A: rows in 3 groups, each row roughly a mix of its group's directions:
A (95 x 10):
[[-12  16  -3 -22 -22   5 -15  13  -5   2]
 [ 10   8  27  13   9  16  14  -9  10   6]
 [  0  14   6  32  -1 -14  12  14  -5   0]
 [ -7 -19  18  19  11  -3 -17  -8 -14  -9]
 [  2   6  36   6  13   1 -11 -12   0   4]
 [-15  13 -22  17   2 -12  -9   6 -19  -6]
 [  3   7 -31  -2 -19   0  12  15   8  -2]
 [  8   9   8  14   5  23  21   0  17  11]
 [  9  11  27   9  13  16  12 -14   8   2]
 [ 10 -28  16  -5   0   7  -7 -21   0 -13]
 [ -2 -24   6 -15  -5 -11 -25  -4 -14  -3]
 [-12  -6 -12 -11  -4 -28 -18   3 -16  -5]
 [  6  -3 -31   4 -16  12  13   7  -1  14]
 [  0 -27 -16  -9  -5 -19 -15   0  -7 -10]
 [-18  24 -13  17   5  -9 -10  10 -11  -4]
 [ 15  -1  29  -8 -15  13  -7 -10  -4  13]
 [-15  10 -30  20   7 -10   3   7   0  -1]
 [ 19 -25  19 -10  -6  15  -8   4   4   7]
 [  8 -19  11 -10   0  20  -9 -26   4  -3]
 [ 10   4  35  13   6  13   0  -8   6   6]
 [-11  29  -9  16   2  -8  -8  12  -8  14]
 [  4 -12 -32  -9   7   0  18  -1  14  -1]
 [ -9  10 -32  15  -3 -11   1   9 -13  -7]
 [ 14 -27  15 -21  -5   0  -8 -13  -1   0]
 [ 10   4  31   4  -6  12  12 -10   9 -15]
 [ -5  -9  25   9  23   1  -5 -17 -12   2]
 [ 12  -1  22 -11  -2  14  16   3  25   0]
 [ -5 -14 -27 -14 -13  -7 -13  18  -2  -1]
 [ 11   3  23  13   2  19  11   1  14  17]
 [ -2  16 -25  18  -4   7  20  11   6  -5]
 [  5  -3   8  -4   0   5 -30  -9 -12  24]
 [ -1   6 -15  16   9   9  26  10  18   4]
 [ 10 -23  10 -21  -6 -12 -18  -9  -6  -3]
 [ 13  -1  16 -23 -11   8  14  -9  14 -14]
 [-10  12 -19  20  15 -15   8  16  -4   7]
 [-12  -3 -15 -14  -5 -25  -7   1 -13 -20]
 [ -3 -24 -11  15  12 -13 -19 -10 -12   1]
 [ -5 -19   4  -3   2 -13 -30  -5 -18   0]
 [-16  26  -8  23   9   2   7  10  -4  -5]
 [ -2 -25   3  -8  -2  -9 -27  -4 -16   2]
 [-20  17 -29   5   0 -14   3   5  -1  -8]
 [ -3  24  17   7  -1  20 -13   0  13  13]
 [  1  -6  33  11   3  11 -12 -13 -10  -1]
 [  0  -3  14  -8   2  -7 -33  -8 -14  14]
 [ 15  -4  19   8   6  23   0 -15  15  13]
 [-10  20   7   3  19 -17  16 -18  -5  -8]
 [ -9  -1 -13   0   5 -16 -27  -9 -21  -8]
 [-10  14  -4 -10 -10 -19 -14  15 -11 -21]
 [ -2 -20   9   0   1 -12 -28  -7 -19   0]
 [-16  13  -5  10   5 -11 -27  -1 -21   1]
 [  6   9 -19  18   0   9  23   7  17   8]
 [-13  17 -25  14  -4 -11  -3  11 -13 -11]
 [  0   9  -4  20  12  11  26   6  18   6]
 [ 15 -11  -2 -18 -17  -9   5   7   4 -26]
 [  0  24 -13  -3  -2   9  24  11  17   1]
 [-14  20  -9  16   6  -9  13  15  -7 -18]
 [ -2 -16 -27 -15 -11  -1  -5  21   7  -1]
 [-10   2  23 -11  10  -8 -29   5   7  -3]
 [  6  -8  31   6   2  16  -6 -20  -2  -4]
 [  8  -3   2 -26 -16  19 -12 -14   5   8]
 [-10  20 -12  22   8  -2  17  12  -1 -14]
 [  2  -9 -23 -20 -16   6  14  15   9  -6]
 [  8   8 -15  17  -1  15  23   5  19   6]
 [ -9  19 -22  13   5  -7   4  17  -3  17]
 [  4  -4  35  -3  -5  -8 -10  -6  -8 -16]
 [-11  -2  -7 -16  -5 -25 -15  -3 -16 -16]
 [ 14   6 -16  -4 -15 -21 -11  14  16 -10]
 [  0  17  33  -4  -2   6  12   4   5 -15]
 [  9  10   3  19   4  22  24  -3  13   6]
 [ -4 -11  25   7  -3  -1 -26  -8 -16  -4]
 [  0  22  -5 -12  -5   4  25  14  16  -6]
 [  1 -25  14 -23  -2   2 -14  -9  -5 -12]
 [-12  -3 -17  11   3  -4 -13  -9 -31  -5]
 [ -9  -2   3 -16  -5 -24 -17  -6 -18 -15]
 [-14  -2 -23   5  10 -20 -15   0 -12 -15]
 [ 12 -18 -23  -9 -12  -5  21   5   3  -9]
 [ -3  -7  28  -4  13 -14 -17  -9 -10 -11]
 [-19   6 -22 -10   5 -22  -5   4  -4 -17]
 [ -6  -9  18 -18  -1  -9 -22  -7 -18  -8]
 [  3   7  -4  11   2  14  28  10  20  13]
 [-11  12 -23   8  -3 -18 -12  10 -16 -12]
 [ 10  -5  31 -14  -5   3 -14 -14  -9  -3]
 [ 14 -13  23  -9   5  10  11  -8  20  10]
 [-12  -7 -16 -12  -4 -22 -22   5 -14  -3]
 [  9  -7  29 -13 -13  -3  -2  -7   1 -22]
 [-13   9   0  17  16 -17 -20 -10 -14   2]
 [ -9   6 -37   4   3  -2  15   8   4   2]
 [-10 -21  12  14  17  -1 -19  -9 -12  -8]
 [ -2 -22 -22   4   3 -18 -17   2 -13   6]
 [  2  16 -19  -5  -2   4  27  12  17   0]
 [  4  -4  35  -1 -10   5 -15  -9  -9  -8]
 [  7   9  27  20  -2   7  18  -3   7 -13]
 [  9   7  11 -16  -6  -8  -1  13  30  13]
 [ -5  22 -11   8   9   7  25  13  12   6]
 [ -6  14  -8  27  10 -11  18  16   0   2]]

one row of each group, then the others: which group is each in?
[13  4 29 11  8 18 12 -9  8  6] : J
[ -4 -23   5  -1  -2 -14 -27  -2 -18  -3] : T
[ -7  -7  16 -14   2 -16 -20  -4 -20 -15] : Y

[  9  18  -5 -21 -24 -10   9  11   8  -3] : T
[ 9  4 26 10  9 17 -6 -7  6 22] : J
[  9 -17 -27  -9 -15  12   9  13   3   5] : J
[-11   2  19  11  14   9 -17 -17 -19   1] : Y
[  7  -5  26  -2  10  18   8 -10  16  16] : Y
[ 12   1  19  -7 -12  18  19   5  18   8] : J
[ -8   7 -25  12  -3 -16 -20   2 -17  -3] : Y
[ 12 -27  10   6   0  14  -6 -24   1  -1] : T
[  7 -26   9  -2   5   1 -13 -22 -18  -4] : Y
